Rows are one point carried round by a steady rotation, each followed by how many ticks it has turned.
The counts run from 0 to 166.
[146  69  91 152 151 144 173 144 141 113 164 107 128 115 121 125  79 125
  94 104 146 152 107 146 134 140 105 146  84 139  97 141 150 126 142 100
 121 114 122  80 132  90 114  83 141 101 131  94 101 114 126 143 107 163
 134 191 155 120  97 104 125 148 112 145 131 123 178 153 185 172  93 119]	92
[124 101 100 140 151 147 178 129 149 127 151 149 114 149 144 108 104 123
  84 109 136 126 104 142 106 141 143 118  67  91 102 136 150 125 120 138
 128 128 124  98 155  77 115  98 100 128 175 100  83 185 177 162 139 148
 120 171 141 139 112 120  89 180 132 158 148 108 193 138 159 171 117 122]	158
[147 119 116 119 183 110 195 164 122 170 154 106 113 153 149 102  83 105
 104 100 127  98  99 150 140 145 140 105  78 139 105 126 138  82 108 142
 113 112 126 116 153 130 104 104  81  69 172 133 101 140 135 121 162 139
 106 159 159 135 140 143  72 148 126 148  99  94 177 141 146 143 122 121]	9
[135  85 160 149 119 123 212 136 133 138 134 118 143 110 118 134  97  81
 107 111 146 166 122 122 105 126 151 163  68  99 157  99 171 104 118 111
 102 114 104  77 138 120 130 120 106 125 147  98  78 139 141 121 135 139
 116 130 139 156 100 110 167 180  71 151 115 101 134 113 123 159 106 136]	139
[121  96 107 127 134 158 184 133 168 103 136 156  91 141 132 120  83 105
  90 126 139 153 148 128 125 143 142 125  80 106  92 136 169 104 151 134
  93 124 129  87 133 121 101  82 140 148 143 106  87 150 124 171  93 140
 163 173 147 156 113 135  97 162 113 166 132 111 173 120 152 178  82 115]	62
[ 95 112 136 117 163 150 144 146 164 149 140 143 113 170 122 136  82 121
 107  94 108 120  77 136  90 123 161  95  76 122 121 124 162 125 143 133
 100 116 150  85 197 107 110  82  94 101 137  92  96 138 158 143 162 136
 131 159 144 151 118 135  66 173 108 148 123 110 149 124 162 137 121 121]	83
[169  73 116 144 157 149 186 149 168 156 133  92 119 140 117 132  86 133
 129 108 147 148 164 166 133 144 140 136  71 117 103 163 169 115 151 122
 111 128 133 102 175 144 150  99 151 107 148  80  85 111  97 135 109 150
 138 175 146 111 123 117 155 121 103 139 124 127 145 165 149 160  89  98]	90
[110  81 127 167 131 125 179 186 139 153 149  91 114 129 108 153  83 108
 105 107 139 158 141 138 124 155 153 129  80 139 142 116 172 117 113 124
  85 102 133  93 107 141  83 115 106 121 131  83 122  96 101 140 115 152
 119 165 162 134 111  78 143 155 113 159 110  86 143 102 138 177  97 136]	76
[135  80 128 124 140 110 173 123 137  92 149 141 121 116 132 110  92  88
  95  92 160 149 131 145 110 142 126 169  72 131 123 126 152 112 152 119
  94 100 109  79 131 112 103  83 132 125 151 123  55 119 118 171 102 143
 148 171 152 147 111 125 117 159 105 156 100 117 171 134 128 202 122 124]	0
[162  85 123 152 154 144 215 119 150 152 146 126 158 149 114 120  93 127
  78 130 151 126 124 172 116 136 136 164  80  78 123 124 167 135 127 119
 134 124 120  98 160 120 160 105 112 120 164  97  82 164 137 148 132 136
 139 161 140 121 104 118 132 166 110 156 155  90 144 160 160 173 103 128]	95
[132 102 161 122 145 134 175 156 148 156 144 133 135 141 121 134  77 104
 103  60 150 134  86 140  96 105 162 134  77 112 136 124 169 115 131 128
 105 127 137  96 196 126 132 102 109  90 152 110  86 125 163 155 176 136
 100 129 138 166 119 153 105 175  66 132  99 116 133 122 130 136 143 107]	144
[116  82 110 154 102 165 195 127 161 147 145 113 110 141 116 143  90 115
 128 125 121 154 139 156 103 157 152 135  76 108  90 148 120 124 131 135
 127 136 111  91 176 117 142  87 143 115 127  93  80 161 139 157 117 151
 166 144 164 163 102 145 121 157 111 152 146  97 190 142 125 137 112 137]	125
[113  67 103 172 160 135 179 153 152 164 148 106 128 180 114 134  62 162
 101  58 151 140 120 164 105 120 150 123  90 146 147 167 164 140 111 138
 105 137 169 121 134 128 117 132 120 120 130  77  94 127 121 158 154 166
 105 149 131 138 151 113 125 143 112 132 123 135 172 132 133 157 132 111]	54
[130 111 162 122 143 158 185 147 162 176 132 129 123 163 120 134  82  99
 122  89 128 134 109 147  96 120 174 121  57 103 130 109 173 105 117 151
  92 127 123  93 188 134 152 113 105 104 136 107  89 152 169 136 168 130
 126 112 155 164 128 155 127 175  69 148 121  95 135 108 110 133 145 109]	143
[129  90 125 133 138 117 175 171 126 126 140 118 100 111 144 145  96  71
 112  83 126 158 111 116 106 153 144 121  95 148 107 119 155  99 129 128
  69  96 121  97 154 110  64  91 114  99 122  91  94  86 132 129 137 152
 116 163 161 159 101 108  94 165 110 165  83 108 152 121 129 140  97 122]	44
[128 115 121 141 141 168 170 168 130 166 151  99 129 160 131 133  76 131
  92 109 121 127 104 131 148 118 169 114  73 137 110 110 173  96 109 114
 100 113 108  68 142 122  96  87  83 103 156 107 142 127 133 130 143 133
 142 156 169 142 100 143  94 158  94 147 138  97 158 104 157 128 116 123]	110
[129  75  94 173 124 161 176 158 148 121 162 110 128 147 114 132  95 148
  99 127 140 149 141 145 133 148 127 133  77 151 113 135 145 129 131 110
 112 126 120  77 125 107 108  96 122 128 151  86  94 148 108 150  94 154
 155 177 162 144 106 112 108 156 127 151 153 113 188 134 171 173  99 114]	93
[133 100  86 149 142 133 214 125 148 150 161  90 120 152 117  99  65 130
  91  86 155 114 113 170 129 104 125 145  75 146  86 145 128 107 114 137
 138 144 131 112 157 137 117  95 127 105 156 116  99 136 134 169 144 137
 143 142 148 147 127 150  80 143 108 152 115 102 193 158 137 133 139 120]	128
[129  97 163 125 148 162 162 152 147 155 122 136 142 120 121 143 122 100
 107 124 122 139 110 124 113 151 174 120  75  79 141  95 189 107 134 126
  85  99 112  75 162 114 119 100  87 116 151  87 116 131 151 132 148 147
 118 162 161 133  97 105 138 176  92 161 137  85 123 107 165 170  88 124]	78
[121  73 115 142 101 159 189 111 161 122 147  95 110 143 111 140  82 113
 115  95 135 146 148 150 108 132 141 155  64 153  96 140 129 119 129 123
 103 128 116  81 140 114 113  80 147 131 133  86  74 128 129 162 110 139
 176 157 143 146 112 126 105 162  87 148 129 115 184 134 114 151 113 119]	124
[139  79 158 148 148 143 201 153 125 183 123  90  93 138 129 120 102 115
 112 117 146 158 150 145 124 137 163 118  59 109 153 129 183  98 135 120
  91 121 118  91 125 158 131 122  93 120 167  82 101 106 119 132 135 137
 126 144 149 100 118  93 157 139  94 148 127  98 144 131 124 168  81 113]	15
[128  93  94 175 150 119 190 193 140 148 161 112 128 142 149 120  74 117
 100  86 138 136 125 159 132 140 135 121 103 156 115 133 137 118 101 121
 116 114 148 130 132 129  68 136  97  90 127 110 119 126  97 129 137 152
 114 174 174 159 134 117 112 146 144 164  92 105 171 137 140 162 128 139]	71
[179  92 100 120 155 130 194 144 120 129 157 123 104 125 144 110  98 130
 100 106 161 154 151 158 162 126 132 148  73 138  85 153 182  87 136 118
 110 107 111  67 120 123 122  86 126 108 174 116 105 137 123 162  98 151
 149 164 157 131 104 137 110 134 120 138 112 110 179 143 171 171 105  96]	31
[151  82 120 168 144 100 215 170 143 162 159  90 131 103 141 104  98 107
 117  97 164 167 133 158 107 141 143 154  93 137 141 123 152 115 119 129
 114 113 139 124 132 138 131 134 120  90 148  90  95 132  92 115 146 137
 104 147 150 141 128 106 179 145 107 145  83 105 166 159 112 173  98 147]	134
[145 105 111 168 135 125 195 174 139 158 140 101 139 131 119 147  85  93
 131 113 143 132 110 159  90 162 156 127  87 119 100 126 114 129 100 146
 132 120 106 117 202 124 130 116 111  82 123 111 104 152 153 142 176 137
 119 139 175 162 104 151 114 166 115 149 113  83 185 149 125 129 138 155]	7
[ 94 104 132 122 165 159 160 148 170 151 142 135 116 182 118 114  65 133
 111  73 124 113 103 151 115 114 160  92  84 129 102 142 162 114 131 152
  94 128 167 111 178 143 112  90 102 118 147 106 102 127 131 144 154 135
 135 158 147 140 141 152  67 149 103 152 114 109 146 132 135 149 129 108]	84
[ 96  90 121 148 147 120 192 158 148 135 141 110 115 131 133 113  79  89
  90  80 146 140 131 153 110 141 135 146  97 140 118 104 129 113 118 135
  88 106 155 137 156 143  80 113 118  97 123 132  72 120  99 136 136 121
 127 160 156 180 139 119 107 155 119 176  70 100 167 152 105 173 126 137]	102
[117  76 110 143 113 142 179 144 152 118 150 116 112 112 102 135  78  99
  95 111 144 153 162 164 112 162 147 159  62 133 111 139 142 116 118 129
  94 104 106  93 119 118  93  90 135 126 130 114  65 136 114 165  90 141
 158 157 154 171 112 116 115 154 116 163 109 111 185 129 113 188 121 118]	1
[123  79 162 123 189 125 164 161 149 150 130 141 133 152 126 130  81 111
 119  76 157 128 120 165  89 139 148 135  74 107 167 156 162 135 164 128
  98 127 153 104 175 136 167 114  92  98 139  96  65 138 122 158 158 141
  96 174 145 120 145 111 163 151  93 122 110 121 148 149 144 177 106 115]	117
[118  99 111 124 187 154 147 179 168 130 144 118 106 151 140 130  87 139
 117  74 120 150 119 142 125 140 139 101 104 150  82 179 154 122 158 138
  94 125 157 100 151 112 114  75 115  91 119  85  90 113 106 144 126 149
 138 189 167 141 127 128  94 129 124 144 111 125 173 148 174 147  95 107]	88
[162 100 150 114 141 149 200 159 132 168 120 116 114 122 128 152  89  92
 111  90 124 144 107 138 117 124 169 116  70 110 100 124 176  92 129 127
 105 109 105  88 177 135 128  95 119 102 151  77 120  96 138 135 145 152
 129 137 154 122  88 123 133 151  81 139 121 111 125 112 148 113  84 103]	47
[112 100 159 134 130 150 189 120 161 162 133 134 118 180 110 125  97 114
 110 102 139 142 117 150  98 125 163 125  57  83 150 133 168 129 141 136
  93 134 138  94 186 130 170 113 112 141 149  86  81 152 166 140 150 141
 133 119 133 129 125 132 130 174  70 144 140 100 142 112 128 148 105 116]	20
[146  85 111 142 110 136 216 121 162 129 126 131 142 119 107 148  76  96
  96  99 154 153 138 158 107 141 149 184  81  86  96 132 154 130 126 138
 126 132 112  99 181 128 145 105 162 120 150  87  85 143 117 170 128 147
 152 142 141 148  94 138 129 173 102 156 107 110 139 135 128 133 119 130]	64
[122  80 115 177 115 166 176 168 152 174 145  86 122 164 103 159  85 140
 125  92 112 152 111 150 128 129 172 101  73 145 118 148 168 127  89 132
 116 138 126  92 172 135 119 119 119 120 134  53 121 123 134 130 155 171
 137 136 164 125 102 120 122 155 111 136 141  97 155 104 140 125 125 125]	50
[127 117 147 127 164 132 185 188 157 152 129 133 131 108 154 140 106  71
 115 129 121 156 119 131  98 169 149 121  94 118  99 114 141 110 130 127
 101  89 129 108 184 125 114  95 113  80 113 120  90 138 107 114 139 128
 123 163 176 176 106 120 142 158 109 166  96  94 149 145 131 157 108 138]	104
[131  96 152 122 161 101 190 162 137 135 125 122 113 102 158 138 101  58
 122  80 138 147  93 135 100 153 136 127  92 116 117 113 157 116 136 128
  86 100 119 112 173 120  98 105 119  84 126 110  74  92 130 140 152 152
  94 146 155 147 103 113 123 168  95 156  77 111 138 133 120 157 110 122]	43
[127  92 131 155 155 100 200 129 150 132 128 141 115 128 142 109 103  87
  92 101 161 132  98 158  89 143 132 137 107  96 114 140 131 138 116 129
 134 120 141 146 192 118 128 132 128  98 127  95  63 144 153 170 151 153
  97 145 133 151 110 122 142 180 115 156  88 102 172 159 115 159 118 131]	161
[143  97 104 174 159 142 194 199 137 170 136 115 122 141 154 122  96 112
 115 120 138 142 144 145 126 174 149 114 103 127 129 129 159 103 112 146
 110 118 135 131 150 141 102 132  91  79 133  97 121 145  84 122 137 143
 101 166 192 153 134 114 139 132 150 164 105  94 171 146 142 164 109 121]	72
